In the data rows, 128 means zero.
Here are some rows, each followed by its group. Groups can overlap.
[134 126 149 123 136 134 135 108 121 115 144 117  97 145  92 140 151 119 153 113 169 131 142 122 155 128 113 141 140 106 171 106 117 130 136 124 126 109 125 123 155 119 131  87 134 157 115  82] 1
[139 137 144 147 150 196 170 170 126 134  93 154 163 168 134 139  69 190 144 164  88 114  85 202 142 179 114 126  94 135 150 185 152  96 108 120 130 105 116  71  50 153 150 162  48 129 158 198] 2
[ 92 127 126 119  97  78 153 127 121  87 124 108 142 109  79 155 170 100 126 110 177 151 106  43 123  74  82 122  96 124  78  65 159 128  70 131  67 114 106 134 216 124 143  74 145 122  59  82] 3
[ 87 109  92 123  85 104 124 153 113  97 110 138 174 107  91 128 145 146 104 162 153 125  91 123  99 114 115 163  88 174 105 128 133 126 126 149 128 119 101  95  93 119  78 144 131 118 118 150] 4
[ 94  86 186 116  98 164 141 110 121  64  99 151 161 189 135 132 126 145 122 127 163 111 116 151 186  96  95 101  78 116 106 129 117  75 124 121 138 127  71 127  88 134  98  89 116 163 112 132] 5
[ 82 113 111  77  80  85 127 141 115 114  93  31 157  53 118 129 190 147 147 127 134 197 122  56 138  94  48 144  73 112  52  86 111 143 128 123  95 144 155 164 168 141 138 136 137 144 120 123] 3
[ 82 182  80 118  91  42 103 135 115  96 150  98 113 127 118 112 212 117 103 135 176 214 123  41 129 101 104 150 157 150  60  52 126 163 201 148  76 143 146 160 174 126 116 210 171 101 131 113] 3
[ 69 212 227 110 185 130 140 126 157 126  72 242 112 135 156 129 148  90 173 171 113 196 157 128 172 220  69  60 184  99 115 107 125  86 235 100 131  63  75 144 145 140 183 161  70 157 163 107] 5
[ 93  84 138 126  93  73 139  75  89  84  81 111 139 128  67 116 205  97 130 119 190 126 116  74 180  65 100 173 101 131 167 103 105 133 111 120 131 110 140 158 204 121  98 113 120 141  71  85] 1
[ 75 150  74 136  99  33 104 155 101 120 184 100 126  58 108 130 201 129 113 123 112 192 145  56 118 111 119 154 154 152  52  57 126 111 169 116 104 104  76 148 215  99  70 230 151  86 166 128] 3
[145 139 123 150 123 173 108 154 169 115  85 175  92 113 127 109  97 142 136 157  96 160 177 164 129 168 118 107 128 168 121 142  80  74 125 103 127 101 120 120  64 154 139 118 152 145 153 138] 5
[180 139  95 168 153 122 142 142 100 165 194  86 111  67 116  98 116 112  74  88 130  63 156 123  94 111 179 163 150 124 164 118 134 175  63 139 117 195 200 171 139 130 102 135 145  96 103 127] 6
[173 146 159 118 213 174 152 107 178 173 169 158  95 207 181 176 122  83 140 132 111 131 169 162 119 154 187  60 187 102 150 143 161 165 143 127 166 148 157 121 119 121 180 114 156 127 163 120] 7
[195 172 127 114 191 144 135 147 186 206 160 152  85 109 223  98 106 117 164 152 118 162 170 191 104 189 182  79 181 145 149 193  97 154 129 161 205 119 184 139 116 129 169 161 165  99 162 128] 7
[105  59 225  96 102 154 113  99 214  68  42 146 196 184 140 137 120 118 105 155 151 147 103 141 184  86 148 117 115 151 108 151  85  93 120  77 150 117 102 119 101 119 152  78 155 190 133  81] 5
[107 199 166  87 226 116 108 109 163 134 120 144  67 101 165 141 158  91 165 125 123 194 172  83 160 178 115 116 153  67 123  85 116 187 196  97 120 107 156 157 111 167 150 132 119 132 184 119] 1
[155 106  58 110  69 116 158 170 123 140 147 108 127  52 128 139 143 136 124  98 169 160 113 109 113 140 113 177 116 156 116 107 107 142 110 126 115 132 141 114 120 133 173 147 147  65 141 128] 3
[ 86 112 122 180  51  94 123 111  61  95  96 106 216 175  81  84 144 152 131 121 173  96  63 120 159  88 118 181  80  98 129 101  96  96 162 134 129 159  87 149 139 131  85 177  50 151 122 175] 2
[122 215  99 149 214 105 131 111 162 198 162 218  84 100 140  90 176  92 156 119 122 123 200 126 131 201 105 118 181 106 135 118 152 138 219 145 146  62 110 142 149 129 122 138  93  98 163  77] 1
[171 113  42 109  53  97 129 177 146 131 205  39 129  69 193 131 117 150 127 102  95 116 140  79  77 110 187 132 127 183  97 124 161 162  57 163 140 171 136 130 149  79 150 135 229 127  74  70] 3
[182  37 200 104 108 236 175 144 139 119  82  75 160 204 144 135  35 161 110 130  53  33  56 230 152  92 143  89  49 142 133 218 137 103  73 126 115 195 110  66  66 133 168  42  92 152  66 138] 2
[191 111  75 128 102 130 124 180 142 160 133  84 138  96 176 128 129 169  94 132 104 149 120 153  71 132 161 137 140 109  82 132 149 144 109 132 107 243 100 109  85 131 139 156 170  82 120 111] 3
[153 163 190 175 175 103 201  36 110 168 185 152  86 198 152 132 134  88 107 105 123  60 139 176 133 141 170  96 116  69 182 152 191 132 112 144 184 119 152 159 142 109 114 157  78  89 185 114] 7
[185 173 153 116 160 112 115 107 131 129 171  91  86 157 149 166 133  82 150 113 156 120 133 115 136 124 176  71 144 105 184 132 149 155 129 119 187 116 156 133 119 117 120 153 167  95 120 158] 7
[ 78  77 137 115  90 130 153 122 122  85  97 132 165 160  80  98 140 148 111 128 137 163 120 141 148  95 131 161 103 164 120 104 101  56 123 103  91  72  58 113 143 137 106  87 115 190 114 109] 5
[159 126  59 104 108 118 112 159 151 148 111 104 127  59 167 119 136 130 150 133 141 170 134 102 119 135 147 157  97 104  85 107 121 141  68 122 122 183 155 115 108  99 175 132 175 121 110  99] 3
[116 101 146 206  69 139 150  45  89 137 122 153 127 182  66  64  66 149 122 100 159  59 101 164 118 114 155 173 128 168 203 178  93  55  90 112 153 104  95 146  94  96  81 181  96 147  99 160] 8
[ 94 128 171 128 132 135 123  85 114 128 137 163 157 206  86  84  68 173 154 118 134 107  96 170 137 124 139  87 123 101 111 159 112  97 133 118 148  59 110 142 139 109 118 151  87 135 136 181] 2
[ 98  92 200  78 124 134  95 147 188  83  58 128 189 161 181 124 130 145 134 214 118 147  54 161 161 149 108  36 103  88  37 187 113 128 165  86 106 136 123  86  67 157 183 116 100 239 179 197] 2
[116 120 181 150 105 181  56 100 130 124  96 166 125 164  73 115 105 106 118 172 135 109 140 179 159 125 126  95 118 132 149 161 109  24 164 156 131  10  73 100 109 122  69  81  91 125 149 105] 5
[151 184 118 142 168 137 135 138 167 162 155 139  54  88 141 112 143  67 114 104 155 154 209  64 103 183 155 141 205 108 180 119 120 146 171 155 173  86 146 139 186 156 154 111 146 116 120  53] 1
[154 180  51  98 130 102  75 163 183 195 188 157  76 115 180 123 102 124 143 141  88 121 202 123  71 189 168  97 234 188 125 151 129 125 109 158 173 126 125 140 156 114 116 167 166  79 180 113] 1
[ 75  57 138 103 111 122 115 109 131  92  46 154 136 164  98 132 122 135 123 135 150 101  74 116 193 112  85  96 118 132 139 111  91  89 135 135 124  66  59 116 120 168  99 106  68 189 149 145] 5
[124  93  59  87  77 148 104 201 184 108  89 133 117  77 153 106 105 151 129 182 110 161 129 155 129 150 124 108 152 175  69 164 114 146 129 132  88 125 116 108  95 116 161 105 125 142 143 127] 5
[144 127 149 112 155 123 125 169 137 116 151 132  90  95 129 119 112  73 131 147 130 113 156  98 134 130 103 139 140 130 161 114 120 153 135 123 116 126 112 131 135 149 133  73 153 150  94  88] 1
[ 68 185 115 132 136  70 132 131  69 169 162 136  80 151  74 113 129 151 153 164  97 127 152 106 146 168  65 115 159 105 160 126 118 121 193 173 135  54 104 130 142 129  45 192  46 136 191 204] 8
[114  72 126 137 112  88 120  88 124 100 119 139 115 110 116 148 166  99 107 138 168 146 115  94 172  99  80 153 119 158 105 104 129 130 132 125 135 100 115 106 179 163  95  85 141 114 130  77] 1
[104 146  95 189  93 132 133 124  59 156 164 111 143 142  82 100 125 164 157 122 119  95 118 130 133 142  91 191  76 118 181 144 124  62 137 130  95  95  75 121 102 143  84 115  74 112 122 159] 8
[ 63 150 170 132  72  36 126  96  63 128 132 119 204 166  82  81 152 223 138 125 165  71  96 140 136 113 105 147 159 124  90 109  94 110 178 153 138 124  94 138 152  90  54 205  39 141 200 183] 2
[133 164 135 184 162 165  96 119 111 172 152 179  98 164 103  84  75 137 167 132 144  89 171 159 120 173 120 133 131 136 187 146 113  86 132 153 140 123 101 116 144 137 106 148  87 124 190 139] 8
[184 161 126 129 184 185 126 146 169 119  66 129 152  86 188 135  77  93 179 116  91 162 117 152 104 155 169 136 101  92 116 170 132 149  83 104 170 188 201 152  80 126 232 153 161 135 118 130] 9
[ 60  65 109 115  63 108 132 101  80  72  91 108 194 128  52 160 212 150  79 127 197 111  43  97 187  42  78 184  59 118  80  79 139 117 155 131  98 130  96 143 130 114  47 102  76 169 113 136] 4
[147 106 132 127 123 108 127 142 101 112 147 110 136  73 130 145 143  87 100 151 142 139 131 103 182 106  87 148 106 131 138 109 132 136 124 130 135 110 142 159 150 135 105  87 144 115  72  62] 1
[222 147 111 135 157 156 172  92 127 194 216  48  61 140 181 138 105  90  96  95 114  85 187 159  79 143 208 143 132 129 186 148 144 183 101 152 182 174 171 164 169  98 139 131 180  90 134 113] 6
[151 147  88 108 190 158 146 174 154 163 136 107  46  89 166 159 124 127 153 118  67 163 194 138 113 164 133 126 159 146 159 151 101 148 145 109 126  91 159  83 100 183 111 107 159  98 136 126] 1
[131 150 136 149 149 149 120 129 131  94 101 133  78 171 121 146 109 107 149 130 143 110 166 138 174 145 125  70 135 114 177 129 155 147 114 120 166  95 137 140 141 139 146  83 103 133 112  64] 1
[ 99 222 155 121 169  98 130 174 163 129 129 141  98  96 169 118 208  84 144 164 158 209 170  62 115 183 130 171 182  71 112  95 106 189 237  93 150 161 189 135 146 142 190 161 145 143 165 134] 3
[103 104 119 134 114 131  99 143 141 100 124 166 167  85 161  90 115 151 125 139 129 178 136 124 106 138 106  97 139 148 171 126  96  75 162 126 128  79  92  78 122 141 127 140 153 167 115 141] 5
[100  93 140 120  98 164 139 162  91 119  67 118 188 137  92 117 116 182 162 141 143 157  73 186 151 131 103 149 120 158 114 161  74 119 151 116 105 109 115  82  66 120 119 184  72 147 174 205] 2
[127 107  99  97  90 135 133  64 137 139 138 108 114 177 125 181 165 144  95 156 120  99 103 138 127 119 132  77 112 148 100 195 111 170 113 143 125 122 157 101  73 152  90  62 155 116 100 137] 1
[157 141  88 124 132 104 179 114 131 154 162  77  76  89  91 127 134 131 131 107  99 119 149 105  96 133  86 135 151 113 138  91 158 163 115 151 100 192 184 118 166 117 126 172 189  65 102 156] 6
[137  78 126  87 130 150 155 124 120 114 136  90 157 152 131 170 121 163 112 155 108  85  91 148 179  99  79  84  98 161  79 151 165 158 130 124  85 126 139  93  94 145  94  73 110 130 127 170] 1
[193 189  44 131 160 134 159 181 156 179 154 109  80  52 168 131 105 152 106  91 117 118 166 154  50 165 177 162 176 159 150 174 169 211 108 140 138 152 204 101 117 143 161 165 184  69 154 146] 6
[ 96  98  95 111  79 130 142 176 132  98 128  94 191 130 139 120 150 201 140 199 104 146  91 136 120  92  92 108 106 193  91 149 140 162 106 154  82  99 149  96  82 158 100 131 113 135 124 177] 4
[104 127 169 139  91 124 128 175  85 104  76 148 174 156  95  94  91 191  92 179 128 134  73 152 151 132 117 114 108 144 122 117 121 103 174 134  85 140 126 130 102 151 120 137  71 182 134 193] 2
[175 175  68 174 168 123 153 142 136 192 182  66 111  98 129 141 151  99 142  73 110 120 136 101  53 124 156 151 118 124 137 126 148 149  87 129 157 128 177 104 159  84 138 116 189 119  95 122] 6
[121 182 124 157 137 174 126 201 114 167 121 157 157 138 117  89  86 179 144 168  44 141 154 185 111 171  96 126 152 148 108 160 113 105 147 137  99 140 133 102 120 120 143 177  65 144 196 181] 2
[ 99  97 144  98 123 135 118  78 116  91 135 104 128 121  75 121 141 132  83 115 171 156 101 108 192  94 104 156  88 148 148 111 100 124 125 111 138 124 134 165 159 132 108 113 150 128  75 104] 1
[152  80 195  75 194 145  80  94 195  66 112 113 133 191 207 216 102  70 136 108 120 118  90 137 123  85 228  63 137  91  85 144 160 157  86  72 183 143 160 142 163  88 168  89 176 173 134 113] 7
[115  91 108 159  85 113 150 149 107  84  99 119 115  82  83 110 149 131 114 103 165 141 120  58 130  88  91 219  84 117 105  65 106  97  86 128 104 152 125 158 179 118 133  83 137 145  71  69] 3
[ 78  52 131 102  92 128 103  82 108  71 103 120 197 155 100 119  96 167 100 169 164  92  86 101 186  58 150 117  71 154 146 135  99  62  95 134 130  92  70 140 103 115  70  68 110 184  66  85] 5
[123 119  91 134  97  77 177 100  48  81 163  89 130 112  96 124 143 103  91 102 177 112  83  43 130  65 129 151  76 124 115  89 133 196 116 134 137 129 151 177 219 115  75 145 158  81  42 120] 6
[ 85 131 162 124 114 118  92 120 145 140  72 189 115 127  73 116 153 121 182 103 121 173 163 123 144 146 114 147 121 136 132  83  91  71 167 112 127  67  57 132 147 140 100 107  89 142 172  79] 5
[125 162  86  28 143  81  64 198 207 102 101  77 118  74 189 118 208 132 188 157 143 233 152 119 118 155 116 104 208 130  58 117 119 168 175 138 105 133 126 107 123 118 205 182 156 132 190 154] 3
[ 94 203 131 156 113  83 131 123 108 121 103 139 183 146  95  66 156 118 145  72 141 155  70 101  94 152 194 200 144 105  55  83 119 102 105 102 134 174  59 132 178  68 192 255 113 109 118 114] 9
[111 160 193 124 182  94 153 102 137 137 137 138  77 173 154 141 157  74 140 108 121  94 149 125 128 141 177  75 144  80 165 136 150 170 155 151 161 120 165 135 142 121 138 127  84 148 169 101] 7
[ 74 154 161  75 163  73 128 115 134 107  95 123 131 144 136 159 211  92  94 137 165 156  89  94 174 107 112 133 151  60  90  88 109 196 203 120  97  69 146 161 172 134  95 115 118 144 146 127] 7
[159 174 131 145 193 159 157 114 134 165 134 139 128 117 137 104 119 121 143 101  95 145 136 110  61 153 174 113 139  88 125 139 154 104 111  93 136 181 145 104 195 100 192 156 168 114 115 114] 9
[187 157 115 136 157 141 142 131 168 166 158 179 108 121 177 149  74 119 161 103  90 117 167 179  73 147 197  75 186 117 140 164 143 183 128 109 155 169 130 130 119 138 148 152 159  38 113 136] 7
[ 68 100 134 103 113 114  89  82  79  28  90  88 148 123  92 176 198  97 107 141 161 170  98  59 158  89  75 148  67  96  64  63 122 141 130 108  86 138 106 145 215 108 123 138 156 119  65  73] 3
[201  91 100 124 133 147 175 164 115 159 148 123  92 122 121 137 108 132 117  79  90 118 133 118  94 116 133 157 103 132 154 136 125 122  96 132 175 169 150 151 164 119 131 107 131 105  93 100] 6
[113  91 147 138  94 149 175 138  86 128  82  94 187 171  93 112 135 181 133 162 163  89  66 148 148 106 133 171  51 140 120 157 130  93  98 137 111 170 125  93  43 109 112 125  52 197 127 183] 2
[115  73 121 153 119  78 146  82  47  69 163  48 150 135  75 152 154 105  94  90 168  89  65  79 128  55 106 175  71 104 116  67 154 146 110 127  87 147 128 168 172 106 121 185 122  95  58 118] 6
[134  83 123 111 137 130 127 165 144 119 103 109 117 115 169 135 181 131 105 151 118 131 151 134 169 116  77  96  77 131 136 166 118 176 110 111 141 132 175 118  95 167 130  19 192 156  90 126] 1
[130 174  93 109 154  99 114  93 156 176 167  87 102  70 156 123 180 100 158  99 106 151 166 108 126 132 153 131 168  92 110  91 160 185 154 121 111 147 184 143  98 115 141 107 158  96 141 101] 3
[148  83  71  92  73 183 128 188 147 124 134 109 165 132 166 157  69 215 112 197  53 122 104 201  76 135 136  82 101 201  78 194 131 111  43 126 114 174 118 102  67 121 138 111 154 187 120 175] 4
[101 117 158 105 101 184 139 176 125 146  84 119 183 186 127 128  99 209 123 167  80 102  44 240 121 107 118  95  81 153  75 222 161 148 120  99  72 163 133  55  36 152 101 117  59 159 179 255] 2
[ 96 129 102 101  77 121 111 119 127 114 160 120 119 123 131 132 126 118 133 135 126 156 151 129 134 109 161 120 131 141 121 115 145  93 109 139 147  87  84 120 102 149 117 129 136 104 100 104] 4
[159 174 158 102 171 131 140 148 180 185 179 145  77 163 195 183  95 130 140 132  67  92 167 155  94 147 179  89 168 128 169 175 146 141  83 149 158 104 158 126 132 136 137 114 135  74 151 131] 7
[105  94 103 112  85  71 140 147  95  79 135  73 145  73 125  98 153 142 119 133 182 163 108  71 138  66 126 149  81 130 100  88 134 136 126 142 126 141 164 141 182 170 147 154 172 121  74  77] 3
[ 90 100 157 168 119 142 203 106  78 135 124 116 154 146  73 137 119 145 139 137 131  99 125 122 107 121  68 178  64 123 146 110 112  88 141 136  94 106 125  93 144 133 113 133  84 136  88 143] 8
[137 108 204 157 145 122 137  42 134 125 157 147 146 211 159 128  80 106 111  90 106  25  99 151  82  94 239  93 113 103 171 152 175  99  53 149 188 179  75 154 188  79 107 141 156 129 169  58] 7
[168 248 116 150 172  72 148 128 116 195 219 131  79 116 122  81 128 111 140  96 129 136 178 110 109 160 141 152 199 109 100 111 159 186 160 112 133 168 140 116 181 136 137 154 130  91 176 142] 6
[149 147  49 120  90 113  47 123 127 187 237 112 130 123 138 119  89 101  89 111 117 107 151 116  31 128 238 163 212 144 112 145 133  97  88 144 156 155 102 124 115  81 135 218 203  78 126 109] 3
[141 145 137 118 170 173 125 166 172 170 139 127  70 121 132 159 153  91 135 107 120 165 165 121 129 181  69 128 150  87 155 114 103 147 164 118 153  89 199 118 109 169 122  72 139 128 143 126] 1
[ 99 177 184 166 174 137 122 146 116 156  80 180 103 174  87 119 114 123 168 135 140 112 157 147 154 179  76 148 124 145 221 131 116  86 199 145 125  84 115 118  93 171 123 155  63 144 199 170] 8
[130 162 171 132 166 137  71 127 166 186 136 212 122 148 142 100  66 133 195 133  78 121 189 178  99 201 167  94 189 134 180 157 108   0 156 120 116  36  71 125 108 126 129 132  94 118 215 113] 5
[159 141 121  82 151 163 116 156 181 134 122  96 122  68 191 158 127 126 127 122 110 192 108 116 133 151 126  74 159 130  96 125 143 174 112 124  99 168 174 119 146 126 191 142 211  88  90 118] 3
[138 142 127 197 103  88 159  57  71 143 152  48 146 191  85 109  76 114 104  46 156  46  85 107 100  84 208 201 121 127 190 146 188 131  80 163 163 242 148 166 168  47 148 199 114  91 110 122] 9
Which 5 groups are nearest to each row below, nearest first, going by the average distance to the group's rows?
[ 62  87 188  74 126 163  77 173 234  69  32 212 180 117 157 134 175 124 145 208 146 238 146 150 155 155 100  91 182 147  75 115  99 142 160  89 108  97 124 121  97 126 159  45 140 223 162 105] ~ 5 1 4 2 3
[135 121 126 137 104  58 174 117  66 106 123  73 130  97  90 102 139 130  77  86 195 123 109  67 127  91 141 213  83 116 128 125 125 145 125 105 114 195 157 157 189 116 109 161 134 140  57 115] ~ 6 3 9 1 4
[178 171 102 129 107 108 157 165  72 148 156  86  75  83 133 137 144 100  81 116 142 137 121  92 128 118 111 157 122 107 150 111 150 178  96 169 131 176 153 160 140 128 139 162 175 113 128 100] ~ 6 3 1 9 7
Which 5 groups are nearest to each row below, nearest first, going by the distance to the centre of the group?
[180 131 120 171 115 119 124  76 122 169 215  98  97 152 149 116 108 108 123  71 110  63 139 146  74 113 197 130 118 119 162 149 184 126  61 168 164 166 160 180 161  52 173 151 171 110 138  98] ~ 6 9 7 1 3
[150 122 160 151 144 140 153  57 148 147 153 153 105 171 111 165 129 119 107  78 158  76 131 149  93 100 198  96 141 129 166 123 165 133  92 111 162 124 136 139 143 112 118 145 139 135 101 109] ~ 7 6 1 9 8
[141  77 132 110 128 156 116 112 140 113 106 138 122 109 151 158 126 118 160 112 138 110 137 100 144 118  88 126 113 159 142 112 126 175  73 135 102 107 140 139 142 129 120  89 134  99  83 101] ~ 1 3 4 5 6
[117 103  96 146  99 136 130 131  83  67 116  97 143  83 111 111 137 117 116 156 143 149  85  78 132  86 111 182  98 123  78  91 149 119 111 132 105 153 140 131 122 121 141 152 171 158  58 102] ~ 3 4 1 6 9
[ 87  80 150 146  82 149 112  77 118 103 118 129 142 173  87 117 102 146 110 112 151 125 124 144 134  94 129 133  87 148 203 117 118  55 110 127 138  87  98 135 166 125  92  89 130 192 101 106] ~ 5 8 4 1 2
[ 59  99 141 145 101 121  85  71 110  99  94 153 165 169  72 144 153  94 174 126 158 149 100  78 190 104 107 133  68  83 124  73 124  76 152  70 122  78  29 144 146 130  95  64  69 154 113 110] ~ 5 8 1 4 2
[ 88  67 171 105 104 154 123 125 114  74  99 160 173 127 100 126 122 148 111 167 149 154  97 124 205  94  94 112  80 117 140 114 110  64 126  90 158  68  94 120 117 160 108  60 107 179  88  97] ~ 5 4 1 2 8
[133  98 101 108 137 153 137 164 150 123  75 110 118 103 148 124 157 133 116 175 144 139 139 128 146 145  91 143 111 158 138 131 113 165 139 116 133 124 154 131 134 162 117  94 152 121 126  91] ~ 1 3 4 5 6
Which 5 groups are nearest to each row below, nearest first, going by the distance to the group's nearest row?
[123  95 138 150 103 119 135  71  66 105 125  78 169 129 119 142 106 121 110  96 151 113  66  87  92  76 134 181  75  93 101  91 160 123  95 111 106 197 137 129 147  80 136 125 151 125  81 140] ~ 6 3 1 8 4
[184 120 101 101 176 180 175 160 189 152 127 133  85 139 169 206  88 110 125 106  54  81 210 162 151 181 122  40 141 155 172 185 121 163 106 102 152  84 205 109 106 164 133  40 184 105 137 125] ~ 1 7 5 6 3
[172 133  86 167 143  91 155 100 106 173 183  58  93 103 111 105 125 118 120  53 121  59 140  91  69 112 125 159 126 138 145 128 152 160 126 142 127 185 159 152 164 139 125 148 144  90 106 152] ~ 6 3 9 7 1
[120 101 151 170 108 141 140  93  99  99  94  73 158 129 100 153 130 118 133  86 149 122  54 132 129  87 156 166  51  59 147 104 142 114  81 123 154 159 133  98 142 136 192 137 114 130 104 128] ~ 8 6 1 3 2
[ 98 159 114 138 106 112 158 155  83 141 109 159 147 124  72 110 124 185 177 145 177  79  95 152 129 142 103 171  92 124 145 160 108 112 129 150 126 129  97 106  96 132  93 177  68 152 143 197] ~ 8 2 4 5 1
[129 142 127 107 121 153 119 180 145 144 116 133 165 113 140 119 114 160 162 163 116 149 121 203 124 175  96 131 137 172 108 166 134 115 141 137 111 152 141  83  26 127 152 156 106 162 153 199] ~ 2 5 4 1 3
Which 4 groups are nearest to each row below, nearest first, going by the average distance to the group's rows?
[154 141 177 150 179 123 161 105 125 110 151 161  62 169 144 117  92 103 131 130 122  99 141 128 153 135 113  80 146  99 193 132 109  88 162 122 155  86  93 151 165 145 137  88 115 111 137  69] ~ 1 7 8 5
Which 4 groups are nearest to each row below, nearest first, going by the distance to the group's nearest row?
[106 107 156 116 104 132 147 103 128 106  90  97 163  98 139 122 157  62 135 104 132 161  99  94 116  86 181 159 126  94 113  64 135 117  81 122 115 155 147 142 101 123 165 175 153 126 130  87] ~ 3 4 1 9
[135 214  64 127 160 159  94 245 180 178 104 179 157 108 150 121 112 173 182 204  55 219 141 193 103 234  98 103 160 155 106 223 127 110 197 132 146 100 118  75  66 178 181 115  84 149 232 217] ~ 2 5 1 7
[175 192  94 145 180 155 113 153 159 223 179 143 117 143 157 118 121 162  99 165  66  62 182 191 102 189 151  95 194 117 133 215 136 133 141 164 179 133 140 102  65 109 137 147  87 119 188 165] ~ 7 2 1 8
Which 4 groups are nearest to each row below, nearest first, going by the distance to the centre of the group?
[111  80 142 157  96 161 117 155 140 110 120 181 112 131 120 131  96 144 128 175 110 172 142 166 121 133 112 110 146 109 130 151  96  67  83 128 120 108 111 133  86 157 129 101 131 142 126 125] ~ 5 4 1 2
[109 128 115 172 138 128 151 137  89 129 151 149 125 148  54  98 112 144 130 142 103 132 145 136 123 158  83 210 146 135 166 118 115  99 128 141 115  84  92 139 143 153  87 162  58 133 168 145] ~ 8 5 1 2
[186 129 146 128 184 123 118 115 175 174 189 145  35 158 157 171 111  71 125 114 103 109 196 134 119 162 108  38 164 128 183 178 131 161 110 133 150  93 154 153 127 153 136  90 158 107 123  77] ~ 7 1 6 5
[164 131  91 106 116 112 119 156 147 129 139  97 138  51 158 103 132 101 123 107 113 176 143 100 104 116 144 161 136 154  79  95 111 187  88 109  87 151 146 129 130 142 141 123 162 114  94 105] ~ 3 6 1 4
[192 132 106  94 172 202 127 173 189 148  78 125  77  94 162 194  61 111 117 102  78 133 183 144 140 164 133  62 130 165 176 188  89 173 141  93 157  95 205 119 138 191 179  54 155 155 121 116] ~ 1 7 5 6
[197 101 110  94 160 187  72 173 213 155  85  99 110 113 194 175 102 130 140 158 108 141 155 141 150 148 129  44 143 142 117 201 116 157  83 104 135 133 170  82 103 144 174  37 195 146 149 120] ~ 1 7 5 3
[ 46  61 152  96  68 118  81  83  55  29 119 151 208 188  42 124 173 173 105 131 181 130  47 126 210  48  97 140  81 103 156 104  97  59 146 115 108  51  86 187  87 113  64  45  99 171 115 118] ~ 5 4 2 8
[ 84  69  70 107  45  95 134 135  59 101 121 105 185 131  65 141 155 152 160 137 188 121  62  85 177  85  88 142  70 139 126  98 116 103 101 172  97 134 105 144 101 146  56 143  89 111 123 153] ~ 4 2 8 3
[125 137 136 138 142 120 198  94 108 117 110  85 160 155 126 127 151 124 153  69 147 117  84 127 131 126 143 174 111  95 118 106 139 134 104 102 110 171 149 136 136 101 172 184 104 105 126 121] ~ 9 6 3 1
[136 117 125 145 128 203 122 136 151 142 118 162 150 150 116 127  97 138 154 138  84 104 140 189 137 134 123  87 111 128 114 166 124  94 122 115 119  98 133  69  58 111 148  75 134 169 109 152] ~ 5 2 4 1
[177  84 105 113 139 138 141  58 125  99 148 117 138 151 130 161 115 111  42  88  99  62 132 121 157 111 116 129 109 139 186 154 119 150  97 133 130 116 117 132 127 123 116  71 119 113  69 100] ~ 1 6 7 4
